In the data rows, 50 means zero.
Here are some numbered points:
{39, 38, 57, 57, 45, 68, 52, 49, 39, 46, 30, 52, 46, 52, 51, 60, 39, 62,
 38, 56, 61, 60, 48, 51, 61, 61, 36} 0
{59, 43, 40, 61, 48, 52, 36, 41, 43, 54, 47, 66, 53, 44, 60, 40, 50, 54,
 55, 36, 55, 41, 37, 55, 57, 64, 44} 1
{41, 43, 49, 56, 44, 52, 44, 48, 52, 43, 35, 53, 53, 41, 45, 57, 50, 52,
 48, 52, 67, 52, 39, 61, 57, 61, 40} 2
{50, 65, 58, 40, 55, 26, 44, 34, 72, 41, 61, 37, 57, 33, 35, 47, 50, 35,
 67, 54, 45, 49, 52, 66, 38, 41, 72} 3
{47, 50, 52, 46, 58, 60, 61, 54, 36, 53, 50, 50, 44, 69, 62, 51, 42, 58,
 40, 56, 39, 58, 66, 35, 56, 44, 45} 4
{54, 32, 51, 36, 33, 59, 52, 58, 49, 63, 48, 60, 41, 44, 55, 43, 62, 55,
 53, 39, 52, 35, 52, 41, 45, 48, 57} 5
{43, 37, 34, 34, 22, 48, 38, 84, 63, 42, 57, 49, 65, 39, 38, 43, 85, 28,
 69, 39, 66, 19, 37, 60, 39, 38, 53} 6
{46, 44, 37, 42, 30, 39, 50, 82, 62, 39, 66, 49, 80, 45, 44, 36, 84, 23,
 81, 42, 54, 17, 36, 65, 42, 39, 50} 7
{47, 42, 53, 47, 48, 62, 55, 56, 38, 57, 48, 52, 46, 56, 56, 50, 48, 52,
 46, 51, 42, 46, 57, 40, 51, 47, 45} 8
{52, 57, 27, 57, 52, 47, 29, 71, 82, 31, 61, 46, 72, 59, 30, 72, 59, 38,
 53, 50, 63, 52, 41, 64, 45, 30, 52} 9
{41, 46, 49, 51, 55, 61, 47, 54, 51, 40, 47, 43, 58, 56, 48, 63, 43, 45,
 42, 60, 54, 57, 49, 54, 49, 46, 41} 10
{40, 58, 19, 36, 45, 51, 36, 68, 75, 20, 59, 48, 53, 63, 40, 68, 63, 54,
 46, 46, 63, 52, 59, 59, 56, 33, 66} 11
{34, 43, 52, 49, 51, 61, 53, 56, 45, 44, 47, 45, 57, 57, 48, 53, 47, 45,
 51, 59, 47, 49, 54, 53, 50, 47, 41} 12
{45, 61, 45, 41, 48, 45, 46, 59, 56, 46, 55, 42, 51, 41, 35, 50, 63, 36,
 53, 53, 56, 43, 45, 50, 37, 41, 60} 13
{50, 42, 56, 48, 48, 53, 57, 52, 46, 52, 46, 53, 49, 52, 55, 49, 51, 54,
 51, 47, 51, 47, 53, 47, 53, 54, 45} 14
{53, 66, 54, 49, 57, 27, 45, 38, 66, 44, 56, 39, 53, 35, 36, 47, 49, 34,
 61, 55, 50, 53, 48, 63, 39, 46, 62} 15
{32, 45, 54, 53, 46, 52, 47, 51, 54, 40, 40, 43, 58, 48, 45, 58, 44, 48,
 47, 58, 61, 54, 44, 63, 54, 59, 42} 16
{46, 63, 59, 33, 57, 34, 48, 41, 59, 52, 58, 32, 43, 30, 32, 43, 55, 33,
 57, 57, 46, 52, 56, 49, 28, 34, 70} 17
{87, 51, 34, 57, 43, 32, 27, 29, 59, 74, 63, 76, 40, 30, 55, 28, 63, 56,
 66, 14, 51, 25, 32, 62, 52, 63, 71} 18
{25, 20, 99,  0, 21, 67, 57, 16, 54, 67, 21, 11,  0,  0, 17, 67, 54, 56,
 22, 70, 67, 45, 93, 29, 12, 26, 99} 19
{40, 40, 53, 42, 48, 56, 52, 57, 46, 48, 50, 46, 56, 52, 51, 51, 53, 41,
 53, 55, 47, 43, 51, 51, 46, 47, 45} 20
{48, 47, 52, 50, 46, 55, 53, 54, 46, 53, 48, 50, 47, 51, 52, 48, 55, 52,
 48, 49, 50, 50, 52, 47, 53, 54, 46} 21
{41, 59, 55, 52, 51, 39, 44, 42, 61, 35, 46, 42, 63, 43, 43, 54, 46, 44,
 60, 58, 58, 52, 44, 70, 51, 55, 48} 22
Which point above is nearest to each new point by angle? Its number follows each.
{43, 48, 52, 50, 49, 47, 51, 52, 49, 45, 46, 47, 56, 48, 47, 51, 49, 49,
 52, 56, 53, 50, 45, 56, 56, 52, 45} 16
{56, 29, 52, 33, 28, 56, 48, 56, 52, 64, 47, 54, 34, 36, 49, 46, 68, 49,
 55, 38, 55, 32, 51, 48, 44, 47, 61} 5
{ 3, 66,  0,  0, 27, 39, 25, 63, 75,  0, 76, 58, 54, 70, 47, 40, 92, 65,
 59, 31, 69, 43, 79, 72, 80, 23, 99} 11
{42, 57, 49, 51, 49, 39, 54, 61, 56, 37, 55, 40, 71, 50, 44, 47, 57, 31,
 64, 58, 50, 46, 42, 63, 48, 46, 46} 7
{45, 49, 40, 56, 51, 56, 45, 66, 70, 38, 50, 43, 63, 62, 43, 69, 51, 44,
 47, 54, 59, 53, 50, 55, 49, 42, 44} 9
{48, 56, 55, 43, 51, 37, 47, 42, 61, 44, 53, 45, 58, 39, 42, 47, 52, 37,
 61, 52, 53, 47, 47, 64, 43, 46, 61} 3
{49, 30, 39, 71, 39, 70, 43, 47, 35, 51, 25, 73, 46, 51, 62, 52, 48, 74,
 41, 41, 71, 50, 31, 50, 71, 80, 27} 0
{34, 84, 20, 41, 60, 49, 43, 53, 43, 31, 58, 53, 46, 57, 45, 42, 63, 58,
 37, 50, 62, 64, 53, 36, 54, 43, 60} 11
{60, 44, 51, 47, 44, 49, 48, 43, 49, 61, 51, 58, 44, 43, 55, 43, 54, 55,
 53, 37, 48, 42, 47, 49, 50, 56, 56} 18
{39, 41, 56, 53, 49, 64, 47, 50, 44, 48, 38, 49, 50, 51, 51, 55, 43, 53,
 44, 58, 56, 55, 46, 57, 54, 54, 39} 0
{46, 70, 51, 48, 64, 48, 46, 49, 48, 48, 58, 33, 55, 41, 32, 51, 49, 29,
 46, 64, 51, 56, 46, 44, 25, 36, 54} 17
{56, 24, 56, 42, 34, 73, 73, 76, 29, 71, 48, 63, 35, 65, 66, 40, 64, 59,
 42, 39, 40, 35, 65, 19, 50, 46, 42} 8
{58, 52, 46, 49, 45, 39, 34, 32, 59, 52, 51, 53, 47, 31, 45, 43, 58, 50,
 62, 37, 58, 41, 37, 66, 47, 59, 64} 18
{46, 56, 53, 42, 48, 33, 46, 46, 63, 44, 56, 37, 56, 35, 38, 47, 56, 36,
 63, 52, 50, 47, 50, 64, 41, 46, 62} 3
{49, 44, 54, 58, 47, 58, 53, 50, 42, 52, 41, 57, 46, 53, 57, 50, 45, 59,
 43, 52, 52, 56, 47, 48, 59, 62, 42} 0
{67, 50, 44, 53, 44, 41, 33, 36, 55, 59, 52, 64, 47, 33, 50, 40, 59, 52,
 62, 34, 58, 37, 36, 63, 50, 61, 62} 18
{50, 52, 55, 42, 45, 39, 46, 41, 59, 51, 51, 45, 46, 35, 43, 46, 55, 44,
 60, 49, 48, 44, 50, 62, 44, 51, 64} 3
{54, 47, 52, 58, 48, 55, 56, 44, 39, 54, 42, 57, 44, 52, 57, 50, 47, 61,
 45, 47, 48, 54, 48, 47, 62, 63, 44} 0
{46, 44, 44, 44, 39, 49, 48, 70, 55, 46, 54, 53, 55, 49, 46, 47, 67, 43,
 58, 43, 57, 36, 47, 52, 47, 43, 49} 6
{56, 68, 38, 72, 67, 61, 43, 59, 38, 58, 43, 47, 53, 47, 34, 61, 45, 41,
 30, 62, 64, 62, 30, 27, 30, 48, 29} 10
{67, 47, 34, 60, 40, 42, 33, 38, 53, 60, 51, 69, 49, 33, 53, 34, 62, 57,
 64, 26, 58, 36, 30, 64, 54, 66, 52} 18
{39, 42, 61, 51, 49, 62, 65, 56, 42, 46, 39, 45, 49, 60, 54, 61, 45, 57,
 40, 62, 50, 60, 55, 41, 57, 56, 38} 0
{55, 56, 57, 36, 48, 42, 44, 31, 53, 62, 53, 45, 35, 28, 40, 43, 54, 46,
 54, 47, 53, 47, 48, 51, 38, 48, 70} 17
{44, 45, 51, 48, 45, 45, 57, 63, 54, 46, 53, 43, 62, 49, 47, 46, 63, 38,
 57, 49, 51, 41, 49, 57, 48, 46, 48} 7
{53, 43, 50, 44, 45, 50, 43, 42, 49, 52, 50, 52, 50, 41, 49, 45, 49, 47,
 55, 47, 51, 45, 49, 57, 49, 49, 57} 18
{63, 59, 48, 62, 56, 51, 55, 45, 34, 63, 53, 63, 44, 59, 65, 41, 45, 63,
 45, 40, 39, 58, 50, 38, 58, 58, 42} 4
{49, 44, 47, 57, 51, 56, 45, 41, 42, 49, 45, 54, 50, 49, 54, 48, 43, 58,
 48, 48, 56, 50, 43, 56, 54, 61, 41} 1
{66, 34, 21, 83, 37, 59, 21, 47, 39, 54, 41, 89, 64, 46, 66, 35, 58, 61,
 59, 20, 71, 30, 11, 70, 69, 85, 29} 1
{43, 41, 53, 53, 44, 58, 52, 46, 45, 43, 36, 51, 49, 49, 52, 54, 46, 58,
 44, 52, 60, 54, 43, 55, 59, 65, 41} 0
{62, 53, 32, 73, 69, 71, 16, 57, 95, 28, 41, 38, 54, 67, 23, 99, 19, 59,
 15, 64, 75, 84, 56, 55, 50, 31, 48} 10
{51, 57, 50, 53, 51, 42, 39, 40, 54, 51, 48, 46, 52, 36, 42, 50, 50, 41,
 53, 50, 56, 48, 39, 56, 44, 55, 55} 15
